The same turns and mirrors carry the whole set onto itself, and each row onto the other rows of its family. Which rows share a family with each named row? Give them in list order.
These 16 rows form 4 families of 4 rows each.
R: [ -6  -9  12  -2 -14  13 -19 -15  -1  -1  10  -3  -3  -1   0  -2]
F: [ -8  -6   9  -4  -5  12 -15 -14  -4  -3  15   3   2  -5   2 -10]
H: [ -5  -1   4  16  -8  12  -7  -3  -2  -5 -16  10   1  -6  -5  11]
B: [ -7  -6   8   1 -11  15 -25 -14  -6  -1  11  -4   5   2   2  -2]
U: [ 8  0 -1 11 -6  9 -8  3 -4 -5 -8 17  0 -1  2  8]
J: [ -3   0 -12   7   2   6  -6   2  -5  -9  -4  12  -1   2   0   5]
A: [-12   4   7 -14  -7  15 -18 -15  -7   9   2   4  -6  -1   6  -6]
V: [ -1   5  -3  11   3  10  -7   1  -8 -10  -1  15  -5   2  -5   5]
C: [ -9  -4  10  -9  -9   9 -18  -8 -11   1   8  -7  -5   1  -2  -7]
Y: [ -2  -2   4  -9  -2  16 -18 -10  -5  17  -5  -1  -4  -5   7  -7]
W: [-13   0   4 -12  -5  17 -12  -3 -10  15  -3  -1   4  -2   2  -6]
G: [ -5   1   6 -12  -6  17 -19  -6  -4  15  -6   0  -4   5   3  -4]
S: [ -6  -5   3  10 -14  10 -10   2  -4 -10 -14   6   2 -13   9   8]
T: [ 1  6 -4 10  6 18 -9  0 -1 -8 -7  8 -1  3  2  9]
E: [ -9   4   4   7 -15   6  -5  -1  -9  -5 -17  11   2 -13   2   7]
D: [ -8  -1   8   3  -6   9  -6  -4  -9 -10 -15  11   5 -14   4  13]

The rest of the family of W: F, S, T
The rest of the family of B: J, Y, D
The rest of the family of A: H, U, C
The rest of the family of V: R, G, E

The same turns and mirrors carry the whole set onto itself, and each row onto the other rows of its family. Which rows share a family with each named row? Give them in list order.
These 32 rows form 4 families of 8 rows each.
pafeg: [  1   0   0   5 -11  15  -1 -13   4   0  -8  -2 -11   0  -7   1  -2  12
   1   5 -12   2   1]
gukub: [  1  -7  -2  -1  11 -12  -2   3   2  -6  -3 -16  -2  -2  -3   7  14   4
   1   9   8  10  -4]
penud: [  8  -2 -10   3  -4  -4  -2  -8   9   1  10 -19  -4   3   9   4  -1   9
  -3  -2  -1   8   1]
domo: [  4  -8  -2  -1  12 -11  -2   0   0  -4  -2 -17  -5  -1   0   6  15   5
   2   8  10  11  -5]
Bal: [  8  -4  -1  -4  11  -9   1   3   1  -7  -4 -15  -4   4  -3   8  14   7
   4   8   9  12  -2]
Lesu: [  6   2   0   5  -3  18  -7  -4  -9   0  -1  -9  -9 -17 -14  -9  12   2
   0   8   1  -2  -8]
Vofis: [ 16   1 -11   2  11  -7 -12   1 -11   4   1 -11  -5 -13   4  -4  -2   8
   3   2   6   9  -1]
tenif: [  5   3   6  12 -19   2   0  -6  -1  12  -4 -11  -5 -10 -12   6   4  -2
  -1   8  -1 -12   6]
gif: [ 18   1 -10   1   4 -10 -11   0 -14   2   5 -16  -5 -16   1  -4   0   4
   1   3   6   7  -4]
deko: [ 16   2 -12   2  10  -8 -10  -2 -12   1   2 -13  -5 -15   5  -3  -4   5
   0   8   5   6  -2]
dibit: [  3  -1   3   5 -13  14   2 -12   2  -2  -7  -4 -10   1  -8   4  -4  11
   5   6 -11  -3  -3]
dukem: [  5   7   0   4  -6  16  -6  -4 -10   2  -3  -5  -6 -18 -14  -7  13  -1
  -1   8  -1   3  -6]
taf: [  9  -5  -9   2  -6  -8  -4  -8   7   3  11 -19  -6   1   9   6   0   8
  -2  -3   1   8   0]
Zosut: [  7  10   7  -4   2  12  -6  -2   4   8 -16  -1  -2  -6 -13   6   9   4
   6   7   4  -2  -4]
bafed: [  7  -2  -8   4  -6  -9  -1  -6   7   4   9 -19  -5   4   9   4   2  10
   3  -5  -3   8   1]
rigi: [  6   9   8  -6   1   9  -5  -1   5   5 -19  -3   1  -6 -12   7   9   5
   5   6   5  -1  -2]
Rul: [  6   6  -1   4  -5  12  -9  -2 -15   1  -3  -7 -11 -20 -14  -7   7   1
   2   9  -3  -2  -7]
Lep: [  2   7   6  13 -16   1  -1  -9  -1  14  -7  -7  -4  -7 -13   5   7  -3
  -1   7  -4 -10   5]
Bup: [  7   8  -1   3  -5  15  -5  -6 -10   2  -3 -10  -9 -20 -12 -10  13   1
  -1   7  -3   2  -5]
norik: [  7  -1   4  13  -6 -21  -4  -4 -10   4   1 -15  -2   0  -6  10  -3   9
  -4   9   9   6   6]
pena: [  8   6   7  -4   1  12  -6   1   2   6 -17  -3   2  -4 -11   5   7   2
   6  11   9  -4  -3]
nalil: [  6   0   4  12  -4 -18   0  -9 -11   1   4 -18  -4   0  -1  11  -4  11
  -3  10   8  10   1]
liged: [ -1   6  10  14 -17   1  -3  -3  -5  11  -5 -10  -3  -5 -16   8   7  -1
  -4   7   1  -7   5]
Rofer: [  2  -6  -1   2  11 -10  -2   5  -2  -2  -3 -16  -2  -1  -2   4  16   4
   4   7   9  15  -2]
gurek: [  5   1   3  13  -7 -18   0  -4 -11   3   5 -16  -7  -4  -4   9  -5  13
   0   9   5  12   4]
Zuvi: [ 10  -7 -11   4  -5  -4  -4  -9   5   2   9 -19 -10   5   7   0   0   9
   1  -1  -4   9  -1]
fubi: [  1   0   1   5 -13  14  -2 -12   3   2  -6   0 -12  -3 -10   4  -3  10
   3   6 -12   1  -1]
pivun: [  5   1   6  13  -5 -18  -2  -7 -10   2   3 -20  -4  -3  -4  11  -6  10
  -4  12   6  10   0]
Vuzik: [  5   3  -1   3 -12  18  -4 -11   3   4  -4  -5 -13   2  -4   1  -4  10
   4   3 -12   0  -2]
kaboz: [  2   5   7  13 -16  -1  -4  -8  -1  15  -9 -11  -4 -10 -13   4   6  -3
  -3   7  -2  -8   6]
Pugev: [  4   7   4  -6   2  11  -2   2   6   4 -16  -3  -3  -1 -10   7  14   2
   7   8   4  -4   0]
Gel: [ 16   0 -12   1   9 -10 -10  -2 -13   1   1 -11  -2 -13   5  -1  -2   5
   0   6   9   8  -1]

The rest of the family of fubi: domo, dukem, taf, Zosut, Lep, nalil, Gel
The rest of the family of norik: Bal, gif, Rul, liged, Zuvi, Vuzik, Pugev
The rest of the family of kaboz: pafeg, gukub, penud, deko, rigi, Bup, pivun

The same turns and mirrors carry the whole set onto itself, and each row onto the other rows of its family. Which rows share a family with each named row? Give them in list order.
These 20 rows form 5 families of 4 rows each.
vofit: [-10  -4 -10   5 -21   3  -6   0  -5  -1   4  -5]
tisuz: [ -4 -11   7  -9 -11   4   7 -14  -5   8   8  -5]
lis: [  6 -16  -2  -5   2   0  11 -10   2   7   1  -1]
duza: [  0  -3 -10   1   1  -3   4   0  10   4  -9  -8]
Pil: [-11   5  -7  -7  -5   3  -6   8   2  -7  -3   5]
pelug: [ -4  -7 -13   7 -18  -2  -2   6   0   0  -2  -7]
mumen: [  2 -20  -5   1 -17   2   6  -3  -7   3   8   0]
sov: [ -6   4   0 -16   3   8   4  -1   6   6   0   2]
Daver: [  2  -7   2 -13   2   4  12  -2   4  -2  -2   8]
let: [ -1  -5   3 -14  -5  10   1  -7 -12  14   5   6]
Rutif: [ -3 -16   0  -3 -12   6   5 -12  -8   1  12   4]
Vitus: [-9  0 -6  2 -4 -8 -9 -1  0 -7 -9 -4]
Tefa: [  1  -8  -1  -7   8   1   6 -15   3   4  -1   2]
ruv: [ -2   0  -7  -1 -19   4  -4   7 -11   7  -5   0]
mab: [ -6  -5  -5  -5 -14   4  -9   3 -16   0   3  10]
ler: [ -6   4 -10   2   0  -1  -5  -3   6   3  -9  -7]
kasup: [ -7  -4   3  -9   4  -2   7 -10   9  -4  -2  -4]
kat: [  0   3  -8  -4   1  -2  -3   6   0  -1 -14   5]
kenu: [  0  -8   3 -11 -18  10  10   0  -7   6   8   4]
toz: [ -6  -7  -2   2 -19  -1  -8  -6 -14   4   0  -4]

The rest of the family of let: Pil, sov, mab
The rest of the family of Tefa: vofit, Rutif, ler
The rest of the family of toz: tisuz, Vitus, kasup

